(in the rows, 128 means zero)
A single turn carries every row of the set below to another of its rows. Some are shown first; where does it send the rows asked next?
K497: [109 134 120 182 140 129 159 133  89 125 122 146 130 119 143 106 136 124
 108 113 128 154 132 129 114 111 125 174 163 120 129 127 140  94 134 131
 135 129 141 102 177 142 126 139 144  91 179 122 133 132 134 128 131 113
 155 132 127 123 103 113 129  73 116 132 110 144 131 146 131 134 125 142
 107 130 134]
K228: [143 110 128 166 109 142  75 123 109  98 141 115 124 118 150 119 140 162
 115 117 116 156  96 105  96 118 141 113 139 142 125 125 134 159 145 117
 135 140 173 123 133 140 142 102 125 135 141 146 142 119 173 125 146 130
 158 121 115 128 134 126 128 111 115 150 138 113 157 154 102 139 108 126
 105 117 128]
K554: [114 122 132 112 133 168 123 131 147 132 142 133 132 151 127 146 110 112
 143 127 130 124 168 125 129 120 131  94 117 128 126 127 108 181 113 123
 137 155 115 134 124 115 111 110 120 121 144 178 117 130 129 135 134 121
 131 126 132 115 111 119 149 159 169 132 111 121 128 128 133 131 200 112
 138 133 134]
K448: [122 114 131  83 123 100 159 123 129 115 119 135 139 136 138  99 136  98
 123 152 119 172 138 136 139 137 126  96 146 129 131 133 113 159 118 119
 153 105 116 139 123 124 169 128 116 154 159 157 115 140 134 143 121 113
 182 111 136 120 131 106 126 157 126 143 121 116 141 145 146 132 106 123
  93 131 124]
K101: [147 147 139 110 135 128 118 132 146 138 129 116 136 128 134 154 117  94
 126 134 141 156 136 109 121 104 133 128 117 134 117 145 137 140 109 124
 131 121 120 166 133 125 102 124 143 111 138 144 113 137 108 148  82  99
 133 117 124 134  79 126 117 155 165 123 142 150 145 110 107 103 163 112
 131 120 134]
K959: [153 135 131  90 118 114 126 103 143 112 156 130 122 116 131  91 135 134
 126 112 126 152 126 131 141 134 144  81 173 114 138 121  90 143 122 101
 154  97 143 119 130 115 137 115 146 146 157 150 107 120 118 130 138 101
 167 111 158 140 118 107 121 137 129 143 142 117 135 162 146 123 128 121
  93 111 127]
K618: [133 153 148 100 154 107 149 113 133 148 128 135 125 123 146  94 129 114
 122 141 132 159 118 127 145 143 110 102 168 105 122 144 113 135 118 132
 126 100 115 115 116 104 149 118 145 130 179 149 114 136 101 150 145 112
 163 126 159 111 119  85 134 131 141 122 125 119 157 142 157 134 113 118
 123  98 139]
K816: [ 83 101 123 163 139 107 155 139 100 127 103 131 146 141 116  96 152 120
 129 138 114 112 138 150 118 125 129 150 152 145 113 108 145 112 139 122
 142 121  97 111 156 128  99 142 120 113 153 145 114 123 152 111 125  94
 149 135 129 125 113 136 134 124 106 132 111 147  79 177 155 141 122 134
 124 122 132]
K82: [115 135 142 102 118 104 132 116  99 168 112 151 135 126 142 126 131 130
  96 123 146 136 195 110 118 135 119 108 161 134 115 160 106 120 131 164
 101 136 117 146 165 127 117  98 134 139 108 120 114 101 136 132 145 142
 131 139 141  90 122 108 146 124  83 130 133 123 137 130 103 153 139 123
 122 148 127]
K382: [128 140 131 173 133 112 144 114 149 109 154 150 149 102 119 168 156 132
 147 130 133 152  88 126 120 113 117 140 168 114 140 120 131 127 137 152
 124  97 108 127 117 122 114 151 167 159 130 119 118 105 132 149 123 128
 121 131 137  92 133  87 131 144 114 165 123  99 115 150 101 136 124 114
 149 110 135]
K932: [ 94 117 109 130 140 174 136 144 153  89 100 117 175 141 147 146 126 129
 137 117 114 135 129 138 160 128 142 173 120 138 148 124 117 124 125 108
 135 117 135 116 129 117 128 103 117 108  97 140 124 132 160 118 140 115
 126 102 135 141 150 134 104  95 116 139  87 146 144 147 131 131 165  92
 106 142 153]
K734: [128 129 133 154 150 145 161 111 158 112 147 130 101 153 146 167 126 124
 134  95  98 123  90 117 158 158 109 125 117 119 145 134 108 132 145 131
 116 135 132 137  85 122 142  91 116 140 116 103 138  94 106 135 107 145
 120 102 119 132 150 125 137 124 128 100 118 150 113 113 132 118 135 119
 125 159 107]
K328: [120 150 121 143 136 167 143 123 142  99 135 131 136 113 139 128 136 121
 120  71 138 149 106 113 117 119 131 152 141 128 131 131 182 113 126 108
 120  99 127 118 135 116 119 120 134 122 127  76 121 141 135 126 135 123
 118 116 130 123 128 123 141 106 106 142 118 181 117 133 137 135 200 126
 109 134 142]
K867: [122 134 118  76 140 100 134 146 110 139 132 141 138 140 142 173 133 148
 121 145 136 126 202 150 123 127 139 115 131 133 125 125 103  89 132 139
 140  96 119 134 117 123  79 102 146 123  91 139 123 113 127 128 125 133
 165 121 125 109 112 109 110 138  85 146 104 122 123 129 121 141 113 124
  96 134 124]
K804: [154 119 151 159 129 129 152 133 175 116 119 120 144 143 169 161 143 127
 134 107 107 135  97 108 148 143 120 154 104 145 144 141  93 129 136 129
 119 138 139 148 114 124 146 110 106 108  86  86 137 131 123 154 118 106
 122 125 129 150 129 125 136 119 151 128 133 131 136 120 124 124 123 111
 130 142 120]
K357: [152 145 149  77 122 146 111 135 119 129 127 105 141 128 145 147 114 145
 127 127 158 125 173 111 100 144 150 107 147 116 115 152 115  86 118 141
 140 145 138 109 155 128  93  84 146 137 146 124 114 120 128 132 155 139
 155 124 104 129 139 135 141 135  81 136 121 138 137 117 137 160 124 127
 131 121 115]
K726: [105 118 123 139 140 149 157 141 161 164 119 130 136 140 127 128 129 142
  79 111 117 116 140 100 120 138 126 115 195 129 136 133 166 106 131 130
 120 145 124 119 113 117  86 114  98 121  73 170 122 107 140 119 127 140
 138 127 120 120 116 137 117 124 163 123 112 144 123 127 140 135 100 118
 162 121 119]
K158: [171 126  97 140 103 137 168 126 114 148 134 128 139 111 156 167 118 154
  82 115 132 110 121 115 129 128 113 155 157 136 161 116 167 117 106 109
 136 120 143 138 160 112 114 128 140 144  99 117 120 108 148 166 117 131
 120 140 141 155 108 136 149 142 125 131 117 146 118 136 143 148 132 160
 125 115 113]
K324: [118 116 112 147 136 124 120 101 117 166 117 133 123 100 132 137 107 185
 123 106 130 103 140 109 142 151 120  93 122 121 153 112 161  96 136 121
 123 141 117 137 145 148 121 113 115 133 124 126 132  92 128  96 113 144
 127  92 151 147 151 138 131 147 112 128 128 130 121 132 119 143  75 120
  98 150 119]
K395: [114 101 122 152 137 154 143 123 171 107 128 143 138 129 142 154 153 118
 160 183 126 133 113 129 120 161 127 121 172 133 125 125 127 136 141 138
 137  98 142 148  73 141 112 114 135 137 156 151 122 130 128 136 131 144
 127 127 120 109 165 116 120 147  99 140 109 118 111 141 137 128 104 122
 171 130 128]
K423: [109 122 125 143 130 160 141 133 101 124 124 116 137 127 133 158 138 131
 151 218 123 121 128 113 126 133 128 119 132 133 125 123  80 122 134 134
 142 140 121 131 165 117 117 120 121 111  84 194 115 118 138 121 129 154
 165 127 129 126 117 123 111 131  96 127 115 139 125 118 120 126 161 127
 122 125 129]
K689: [112 138 151 187 155 115 114 107 120 149 147 153 117 107 122 109 127 157
 113 122 135 127  92 151 109 109 114 120 141 129 115 103 137 139 138 143
  99 123 107 140 108 113 120 135 168 104 122 129 144 124 138 104 127 131
 128 127 150  96 120  87 136 140 103 129 138 118 153 168 133 152 115 109
 121 100 134]
K112: [119 108 127 148 139 140 156 121 170 118 144 127 134 158 140 155 130 130
 137  62 107 128  87 107 132 148 126 107 101 131 134 126 126 138 131 135
 137 125  99 130  94 121 127 120 113 127  82  79 113 120 125 126 135 127
 126 117 116 125 130 112 150 142 154 136 112 115 122 140 133 136 152 124
 146 138 132]
K592: [150 167 101 100 135 148 140 126 141 154 161 107 118 123 139 147 139 108
 133 105 116 147 162 136 151 108 131 117 109 142 123 130 124 166 120  96
 106 129 127 155 123 126 137 113 139 127 153 163 137 109 116 149 129 134
 115  87 144 123 107 125 133 128 116 108 109 155 146 133 103 122 166  95
 127 141 130]
K799: [ 60 128 135 150 162 141 140 117 138 120 105 144 132 160 135 141 144 118
 115 138 121 118 113 115 159 130 121 164 150 133 124 141 141 130 139 142
 100 103 124 129 139  81 109 114 106 127 112 131 140 120 131 132 114 123
 131 143 134 115 137 143 115 132 129 120 130 183  98 137 141  98 174 130
 130 137 133]
K499: [106 169 137 140 152 138 154 117 105 143 135  98 101 117 131 136 149 107
 121 151 153 124 120 109  89 113 119  99 150 118  92 134 148 113 126 134
 147 107 134 165 141 129 105 131 147 125 105 136 119 139 132 125 121 155
 131 143 131  93 106 101 114 126  89  97 132 143  99 120 110 123 155 147
 131 131 151]
K91: [108 109 114 137 120 143 176 171 133 154 148 118 132  93 126 129 112 144
 131 117 121 104 157 126 136 119 118 139 144 107 188 138 135 117 104 145
 131 142 142 134 127 134 137  93 114 144 100 134 151 136 144 117 102 166
 124 100 109 150 128 131 119 119 116 106  94 129 131 135 144 165 125 108
  98 135 157]
K485: [112 107 121 143 130 122 115 143 103 119 126 144 123 134 138 143 118 130
 114 207 124 107  94 160 121 137 133 137  92 119 111 126 158 138 139 124
 137 120 132 133  70 128 148 109 123 132 142 157 129 126 141 129 134 132
 152 103 118 119 138 115 123 144 103 143 115 139 133 141 143 137  90 139
 130 129 136]
K120: [139 122 114 165  88 157 126 134 154 111 157 134 137 102 134 129 155 121
 161 132 111 178 107 111 115 127 126 130 143 146 139 139 101 121 120 156
 111 123 168 137 132 126 149 106 128 171 131 138 126 147 135 134 148 140
 123 113 129 129 149 110 111 109  93 164 120  98 137 159 108 123 114 120
 146 139 141]
K43: [110 116 131 136 144 126 135 137 111 159 124 130 128 131 142 147 138 183
 120  91 124 104 152  96 127 139 126 113 101 124 132 122 189 108 128 125
 138 160 129 120 156 125 121 116 107 129 118 129 133 141 148 124 135 135
 155 126 138 120 149 106 156 153 140 145 108 101 123 130 131 139  62 125
 117 140 129]
K440: [143 154 139 129 120 160 150 140 129 118 143  91 144 103 136 141 144 157
 140 133 134 114 135 118  94 123 132 113 148 156 104 126 126 110 114  94
 159 127 127 131 144 134 146 134 141 110 111 160 100 106 152 135 167 142
 125 121 112 112 103  92 122  93  83 140 106 134 144 147  93 162 171  95
 117 133 141]
K241: [105 108  93 145 128 142 128 136 108 117 130 121 128 138 122  94 128 137
 118 123 132 117 123 147 142 129 142 138 141 120 135 136 136 109 137 124
 138 113 149  96 148 156 122 107 128 108 164 165  99  99 136  94 141 113
 142 123 131 156 126 126  98  70  91 121  80 144 103 167 139 133 125 139
 122 135 142]
K453: [137 112 119 156 131 128 117 126 128 162 124 149 125 100 151 154 117 192
 102 139 139  98 148 103 133 148 113 125 113 130 142 144 167  79 126 131
 127 146 143 143 134 122 119  95 115 103 127 123 124 115 112 133 124 108
 135 129 143 138 125  95 133 113 143 145 126 117 128 121 146 138  73 117
  86 150 131]

K448 turns into K618
K804 turns into K734
Now these:
K228 turns into K485
K423 turns into K499
K497 turns into K241
K328 turns into K932
K357 turns into K867
K324 turns into K43
K101 turns into K592
K726 turns into K158
K120 turns into K395

